rotation ticks, each row followed by its count of ticks
The counts run from 0 to 1206.
[ 17 -48  11  13 -32  25 -12  11   6 -38 -10 -10 -27 -14   4  21  -5  12
  -2  12 -11 -16  -5 -22  26   6  -2   9   6  -6 -10   6  57 -22  11   3
 -17  29   6  12  58  28  25  25  42 -11  -3  29  23  16  38 -36  -9  22
   8  32  31 -24  10 -49  14  -6 -15   9   7]
801
[ -4 -39  21  17  -3  34 -43  18   0 -40 -14  -9 -38  -9  -9   1  -4  19
  -2  22   0 -10  -3   1  40   4 -23   3  -4  -6 -10  12  55 -16  24  -8
 -29  13 -14  11  49  21  25  36  22  -6 -27  54  14  32  25 -29 -10   7
   0  20   4  -6  -6 -39  19 -10  -9  23  25]
128
[ 12 -45  -3  11 -26  11 -20   5 -11 -17 -26  -6 -23   9  15  21  -4   4
   0  15  -9 -21 -12  -9  37  -4  -3  -8  10 -14 -32  11  47 -25  20   6
 -21  17   4   7  74   0  23  33  49 -23  -4  43  25  42  31 -36  -3  16
   6  16  26 -24  17 -23  -5  -8  -2  12  23]
231
[ 13 -58  -3 -17 -42  27 -17   0  -4 -28 -19  -6 -35 -11   5  30  -6  12
 -12   8 -20 -15  -8 -17  28  -4 -10  -7   6 -17 -33  19  48 -17  20   4
  -9  16   3   5  64  19  22  36  52  -4 -15  30  25  23  14 -23   5  15
  11  22  22 -16  -1 -42  22   1 -15  15  15]
914
[  0 -34   7  15   6  24 -46  21  -1 -18 -16 -19 -33  -5 -18   2  -6  25
   6  22  -2  -3   7   5  45   9 -10 -11 -15   2 -14   8  61 -11  20   2
 -13  12 -11  11  49  24  20  38  25  -9 -35  58  27  32  23 -30 -15  10
  -7   8  10  -9   4 -31  21 -14  -3  30  32]
633
[  4 -42   7   5 -15  20 -31  10 -16 -23 -26  -6 -33  12   6  12 -15  10
 -12  16   1 -17 -11 -20  38  -6 -20  -6  -4 -18 -31  14  48 -31  32   0
 -31   8   0  14  57   7  33  30  43  -1 -12  43  14  43  26 -26   9  12
  19  20  19 -17   7 -22   5 -13  -2  25  37]
671
[ 20 -43   0   7 -20  11 -19   0   7  -1 -18 -22 -16  -3   4  26 -12   5
  -8  18   0  -1  -7 -24  39  14  -1  -7   0   3 -28  10  63 -18  20  11
 -12  22  17  14  64  27  30  13  31  -6 -24  48  28  36  30 -32  -9  30
   9  17  23  -6  10 -30   7  -4 -22  19  28]
617
[ 13 -40   5  11 -12  19 -26   0   0 -22 -19 -11 -37   5  12  18 -15  -2
 -12  17   5  -9 -14 -20  44  12  -9   3   3  -8 -26  14  51 -26  21  -5
 -31  11  12  13  61  18  37  19  26 -12 -15  49  19  50  36 -33  -3  13
  10  21   8  -1   2 -28   1  -9 -12  11  29]
346
[ 14 -29  13   2 -11  42 -27  14  -8 -46 -17 -15 -31 -12  -1  11  12   4
   7  20  -7 -12 -10   9  37  16  -9  11   1  -2  -3  13  63 -15  19  -8
 -20   9 -11   3  63  14  24  31  34 -34 -18  41  26  35  47 -25 -24  22
  -5   4   5 -18  -9 -33  10  -2  -3   4  14]
245
[ 13 -57  11  16 -31  21 -35  14  13 -22 -12  -6 -23  -2  -1  25 -13   3
  -4  22  -6  -5  -7 -19  30   6   2 -14  18  -9 -33  26  26 -10  23   6
 -30  15   3   7  63  13  20  29  31  -6 -28  48  27  41  26 -30  -2  20
   8  21  26 -12  14 -41  -6  -2 -14   6  19]
113
[  9 -28  21   8  -2  37 -29  14  -9 -42 -18 -17 -28  -4  -3   4   0  17
  -2  24   4 -12  -8  -8  33  10 -20  14 -10   2  -4   4  76 -26  25  -5
 -19  17  -8  19  53  28  36  17  34 -10 -19  38  16  25  36 -24 -14  26
  10  17  12 -16  -4 -39  13 -10  -7  22  22]
690
[ 17 -29   1  14   9  31 -46  23   1 -16 -17 -27 -26   0 -21   2  -9  18
   7  27  -6   0   8  -9  36  19  -5 -12 -21  -3 -22  15  61 -11  17   3
 -12  16  -2  11  47  28  25  32  38 -17 -37  42  26  35  27 -28  -8  18
   0   5  27 -17  10 -38   5 -16   3  24  32]
1050
[ 21 -43   5 -11 -28  25 -17   2 -10 -25 -23 -15 -13 -14   1  22  13  12
   0  28  -8 -18  -5  10  34  -4 -17  -3   1  -6 -26  12  76 -21  22   6
   4  21  -2  11  73  17  22  19  39 -19 -14  38  24  17  20 -26 -10  32
   7  12  17 -15   0 -35  17  -4 -15  14  14]
593
[ 28 -27  -7 -11  -4  39 -33  14  -7 -21 -20 -27 -29  -2 -11  16  -3   5
   0  19  -8  -1  -3 -10  31  26  -2  -5 -14  -2 -23  22  61 -12  24   2
 -12   4   2   8  58  20  34  26  46 -31 -33  31  29  49  33 -13  -5  25
   6  -5  16 -14   0 -32   7  -6  -1   9  31]
282
[ -2 -43   0  23  -5  24 -45  21   5 -20  -7 -19 -45   0 -11   3 -21  17
  -1   6 -11  -2  -1 -23  44  13   3 -15  -9  -4 -17  10  38 -13  12  -3
 -29  10   2   9  43  24  27  45  32  -9 -27  51  27  42  31 -35  -1  -3
  -5  19  18 -13  10 -31  14 -12  -1  26  32]
963
[ 14 -30   2  -5  -8  42 -34  28  -5 -28 -16 -23 -26  -1 -13  14  -5  16
   2  15 -12  -2   0 -13  25  21  10 -13 -10   3 -11  16  54  -5  22   6
 -12   6  -3   9  52  13  31  35  57 -23 -34  33  34  43  35 -15  -9  23
   1  -7  22 -32   7 -25   7  -7  -1  16  27]
190
[ 15 -39  10  15 -17  23 -20  18  -1 -25 -13 -22 -14  -8  -3  13  -1  23
   4  15 -11 -12   2 -12  30   6   8  -5  -4   3  -8  -5  67 -16  14  13
  -7  31   5  14  57  26  22  26  46 -15 -12  37  29  14  34 -38 -13  28
  -1  16  36 -34  22 -32  11 -11 -12  22  16]
833
[  9 -36   5  -1 -18  19 -21   7  -5 -17 -16 -22 -14 -14   2  21   9  19
   5  20  -8 -10   1   7  41   0  -5  -7  -2   5  -9  -3  79 -16  19  15
   5  25   0  17  67  20  21  26  36 -13 -18  54  31  19  30 -35 -21  26
  -7  12  15 -17   3 -27  29  -4 -19  22  19]
1158
[  9 -52  11   5 -36  22  -8   5  -2 -39 -15  -6 -28 -11  12  23  -5  12
  -7   9 -10 -17 -14 -21  33  -2  -8   5   7  -4 -11   3  60 -27  18  -1
 -18  28   6  12  60  24  30  26  42  -6  -1  36  20  18  35 -34  -5  20
   9  34  20 -21   2 -40  22  -2 -18  13  12]
474
[  5 -37  19  30  -4  34 -39  27   0 -44 -14 -10 -31  -1  -8  -3  -7  25
   7  20  -7 -15   3  -6  31   6  -8   1  -4 -10 -11   8  49 -20  15  -4
 -28  19 -15   8  47  20  20  38  36 -14 -17  40  17  25  32 -36  -6   9
   0  26  25 -27  11 -45   0 -16   5  21  19]
453
[ 20 -50  -6 -14 -40  22 -10  -6  -5 -25 -16 -12 -32 -13  12  34   0  -1
  -5   9 -16 -11 -13 -14  32   8  -3   1   6  -5 -24  12  58 -21  15   4
 -10  15  10   5  71  19  27  30  43 -19 -10  34  31  29  32 -23  -9  22
   2  16  16 -11  -3 -37  23   5 -18   5  14]
915
[  0 -33  11  13  -6  34 -29  19 -14 -43 -20 -12 -40   3   1   3 -11  19
  -6   9  -4 -14 -10 -20  31   8  -9   9 -10  -7  -5   0  59 -28  21  -6
 -31  11  -4  15  45  19  37  35  45 -13  -7  38  17  34  44 -29  -2   9
   6  21  16 -31   3 -28  13 -10   3  21  24]
1108
[ 16 -22  -4   6   5  29 -33  16  -7 -15 -16 -31 -27  -3 -10   6  -1  14
   5  14  -6  -1   0  -6  40  21   2  -2 -19   5 -11   6  73 -13  13   5
  -8  11   1  12  52  26  32  27  36 -29 -29  41  30  40  37 -29 -18  17
  -7   0  14 -17   6 -27  13 -13   0  23  31]
1049
[ 20 -29   2   6  -1  37 -27  18 -13 -38 -19 -18 -29   0 -10   3   2  18
   9  18 -13 -15  -1  -5  27  14  -7   5 -16  -7 -13   6  67 -22  18   0
 -13  16  -6   6  52  23  29  33  53 -35 -13  21  23  29  41 -28  -7  18
   3   8  31 -32  10 -37   3 -13   8  17  21]
158
[ 14 -44  -9  21 -13   7 -28   4   7   1 -18 -18 -28   1   7  17 -13   3
   0  18  -2  -4  -7 -13  52  10   5 -14   3  -4 -29  10  51 -18  13   7
 -20  19  13  10  64  19  24  29  26 -19 -21  54  29  44  32 -40 -11  10
  -4  17  20  -5  17 -26   3 -10 -12  16  33]
1178
[ 15 -34  -7   2  -8  24 -24   7 -19 -24 -24 -15 -40  13   2   9 -15   9
  -9   9  -7 -13 -11 -26  39   5  -9   1 -16 -13 -23   7  59 -33  19  -2
 -23  10   6  14  54  19  39  31  50 -19  -4  28  19  40  36 -29   5   8
   9  20  24 -18   8 -26   9 -13   4  22  31]
906
[ 21 -54   2  15 -27  14 -18   3  15 -18  -8 -18 -30 -16  -2  21 -11  13
  -1  12 -13  -5  -3 -22  38  11   6  -1   0  -3 -19   9  56 -14   5   7
  -9  32  11   9  58  40  24  26  31 -10 -16  39  30  19  29 -40 -11  18
   1  33  29 -12  10 -53  21  -5 -20  15  14]
1036
[ 11 -38  17   0 -12  24 -25   9  -7 -28 -20 -18 -18 -16 -10  13   5  25
   2  26  -4 -15   5   4  38  -2 -22   1 -11  -2 -16   5  78 -21  19   6
  -1  28  -9  18  58  32  24  22  33  -3 -21  43  19   8  20 -30 -13  25
   6  20  15 -13   2 -42  26 -10 -14  28  19]
597
[ 17 -50   5  10 -31  17 -13   7   1 -20 -16 -16 -20  -5   6  23 -11  14
  -7  15  -9  -8  -4 -29  30   7   3  -6   0  -4 -24   4  60 -23  15  10
 -10  29  14  16  61  28  29  20  46  -9  -6  31  24  18  29 -38  -2  26
  11  26  38 -24  18 -40  10  -6 -16  19  19]
1035
[ 22 -43  15  19 -20  16 -18   3   1 -28 -24  -9 -14  -4  12  19   2   4
   2  30   8 -17 -11  -4  38  -1 -13   5  12  -4 -22  11  62 -26  21   4
 -23  28   3  13  71  16  25  16  27 -16  -9  44  18  26  33 -39 -16  25
  10  23  24 -13  11 -36  -3  -7 -15  10  19]
888
[  8 -33  10  27   1  25 -41  20   5 -25 -13 -18 -19 -12  -7   6   7  13
  17  27  -6 -12   2  15  42   9  -4  -5   0   3  -6   6  59 -11  14   2
 -16  18 -12   6  58  18  15  36  23 -30 -28  56  29  28  37 -38 -26  15
 -12  10  15 -16   8 -38   8 -10  -3  15  21]
540
